In the rows, zero is written as 128.
One turn sends every row of this set to another row. A few are shown first. Where does it send the rows asked after them?
Tupa: [140 115 138  98 106 138 125 124 147 111 103 104 125 119]
dal: [142 123 146 105 103 132 118 130 156 105 100  93 105 130]
vabe: [138 112 127 115  90 136 117 136 152 118 103 115  96 158]
vud: [139 114 136  88 102 142 115 129 148 112 114 108 133 143]
semo: [142 126 169 116 110 127 128 127  94  96 116 108 102 136]
zavob: [146 113 123 100  97 142 112 131 157 129 122 127 106 145]
Pim: [137 133 115 108 101 136  90 131 133 121 134 116  81 138]
fotil: [128 118 133 138 110 133 124 131 147 105 136 122 127 147]
bofiv: [138 107 172 117  95 128 116 120 103 111 131 120  83 133]
Vupo: [141 121 171  96  95 126 123 131 101 104 126 109  89 148]
tek: [149 121 121 122 108 139 111 124 152 124 118 123 122 126]
Duga: [136 118 176 115 102 143 107 129 110 114 146 125  92 139]
vem: [142 121 127 136 101 132 117 129 150 114  98 111 110 139]
Sab: [130 121 111 109  99 135 113 128 122 117 107 116  73 136]
Timu: [139 120 137 120 103 127 114 129 161 115 153 122 102 135]
kepir: [140 121 146  94 100 135 108 135 157 105 112  97 114 153]
sufe: [142 121 136 107 105 135 111 127  94 116 157  98 107 138]
patuz: [129 135 111 124 106 143  92 129 121 117 131 117 114 143]
divon: [146 119 139  99 113 128 115 133  99 109 147  98  81 151]
Fiduf: [139 105 165 121 111 130 122 118  93 104 124 126 101 136]
rup: [132 125 137 123 111 145 129 131  89 112 138  95 105 128]
bim: [134 102 133 108  97 121 135 126 153 113 130 125  83 136]
tos: [138 114 169 120 118 144 111 125  99 108 138 132 111 143]
Sarul: [143 127 169  89 100 137 115 130 103 113 146 119 106 138]
dibe: [123 101 129 126 105 126 144 127 139 104 114 124 107 148]
Lik: [136 122 141 114 118 138 132 136  96 106 128  95  78 141]
Kul: [144 132 167 108 114 139 121 126  97 106 134 116 119 125]
pogi: [122 123 107 125 105 142 113 127 112 113 103 117 105 140]

dal -> kepir
divon -> sufe
Now find these:
pogi -> Sab
Kul -> semo
vabe -> zavob
fotil -> dibe
tos -> Fiduf

